Some points, one per row:
<0.35 0.05 0.16 -2.09 2.47 -0.37 0.43 0.42>
<0.15 1.41 0.03 -1.51 1.12 -0.69 1.30 -2.09>
<-0.33 0.85 0.96 0.82 2.27 -0.94 -0.09 -0.55>
<0.23 0.97 0.74 0.02 2.65 -0.26 0.42 -0.65>
<-0.99 1.03 0.30 1.91 -0.35 -0.42 0.93 -0.98>
<-0.40 0.54 0.47 1.75 -0.96 -0.96 0.30 -0.87>
<0.08 1.68 0.25 -2.20 3.52 -1.44 0.28 -1.01>
<-1.06 1.24 1.44 -2.81 3.13 -0.30 1.62 -0.53>
<-0.39 0.39 0.74 -1.41 0.35 -0.89 0.52 0.21>
<-1.00 0.00 -0.52 -1.59 -1.51 -1.70 0.60 -0.33>
<-0.81 0.07 0.57 -0.89 -2.53 -1.12 0.89 0.61>
<-1.63 -0.94 0.58 -2.29 -1.45 -0.73 -0.20 0.55>
<-2.58 -3.95 -0.99 -2.07 -1.08 0.45 -1.02 -1.16>
Then 12 other points, each followed by its number:
<-0.58 -3.50 -0.28 -1.22 -1.98 -0.06 -0.76 0.10> 0
<-0.38 -1.87 1.15 -0.88 -1.77 -0.50 -1.36 -0.05> 1
<0.66 0.58 0.43 0.95 -1.24 -0.28 -0.13 -0.45> 2
<0.12 1.41 1.20 3.34 2.82 -0.12 0.17 -0.39> 3
<0.85 0.54 0.98 0.41 0.53 0.77 0.44 -0.45> 4
<-0.21 1.66 0.70 2.47 2.53 -0.08 0.47 -0.65> 5
<1.45 1.72 0.69 1.83 2.61 0.04 0.40 -0.59> 6
<0.21 -1.99 0.67 -0.96 -2.16 0.32 0.19 0.99> 7
<1.60 -1.89 0.27 -2.29 -1.09 -0.28 0.43 0.69> 8
<-0.78 0.98 -2.42 2.54 -0.77 1.14 -0.38 1.56> 9
<0.13 0.02 1.53 1.07 1.19 -0.10 -0.43 -0.22> 10
<1.26 -3.40 -2.22 -2.71 -1.77 -0.34 -0.33 0.44> 11
Which of these numbered points is nearest to each point below, ignoring the 2 directions in which the first points spread most? Its number follows each.
<0.20 -2.29 0.76 -2.44 -1.39 0.51 0.52 1.54> > 7
<-0.25 1.28 0.61 2.38 1.84 -0.82 1.10 -0.61> > 5
<0.24 1.40 0.35 1.94 2.62 0.06 0.26 -0.09> > 5
<0.58 0.50 -1.30 -1.29 -1.44 0.68 -1.21 0.03> > 2
<0.36 -0.68 -1.04 -1.40 -0.53 -0.10 -0.90 -0.65> > 2
<-0.78 0.62 -0.91 2.37 -2.03 0.78 -1.27 1.18> > 9
<0.38 1.02 -0.49 3.00 -0.79 0.33 0.20 0.36> > 6
Now 12 new points, numbered from 0 again:
<1.00 0.48 0.59 -0.65 -0.41 -1.21 1.15 1.15> 0
<0.06 0.65 0.55 -0.90 -0.34 -1.40 0.31 -0.08> 1
<0.53 0.39 -0.15 -1.57 0.64 -0.30 0.57 0.24> 2
<-0.04 0.06 0.04 -2.10 0.38 0.14 1.76 -0.30> 3
<0.35 -0.53 -1.12 -1.25 -1.63 -2.13 0.04 -0.11> 4
<0.04 1.49 -0.90 -0.90 0.17 -0.55 0.48 -0.15> 5
<-2.72 -2.55 1.35 -0.80 -2.66 -1.31 -0.55 -1.81> 6
<-3.30 -3.04 0.29 -1.47 -1.06 -0.34 -0.83 -0.92> 7
<-1.43 -2.90 -0.72 -1.82 -1.90 -0.12 -1.19 -0.83> 8
<-1.42 -2.46 -0.60 -2.15 -2.04 -0.39 -0.25 -0.25> 9
<-1.38 -2.83 -2.75 -2.89 -1.24 0.75 -1.18 -1.80> 10
<0.19 -2.43 -1.63 -0.87 -0.36 -0.41 -1.95 0.89> 11
Which of these numbered points is nearest to each point below, ignoring the 2 directions in which the first points spread most? Its number follows each.
<-0.49 1.97 0.93 -2.07 -0.69 -0.56 1.05 -0.64> > 1
<0.50 0.09 0.67 -1.25 -0.96 -0.29 1.29 1.05> > 0
<1.38 -0.98 1.42 -1.58 -0.58 0.62 0.55 1.07> > 0
<0.27 1.06 -1.15 -0.85 -0.71 1.11 -0.75 -0.50> > 5
<-0.59 1.31 2.20 0.59 1.73 -0.46 0.57 0.34> > 9
<1.49 0.17 -0.55 0.21 2.29 0.02 -0.59 0.51> > 11
<-1.35 0.43 1.28 2.75 0.82 -0.84 0.41 -0.90> > 7
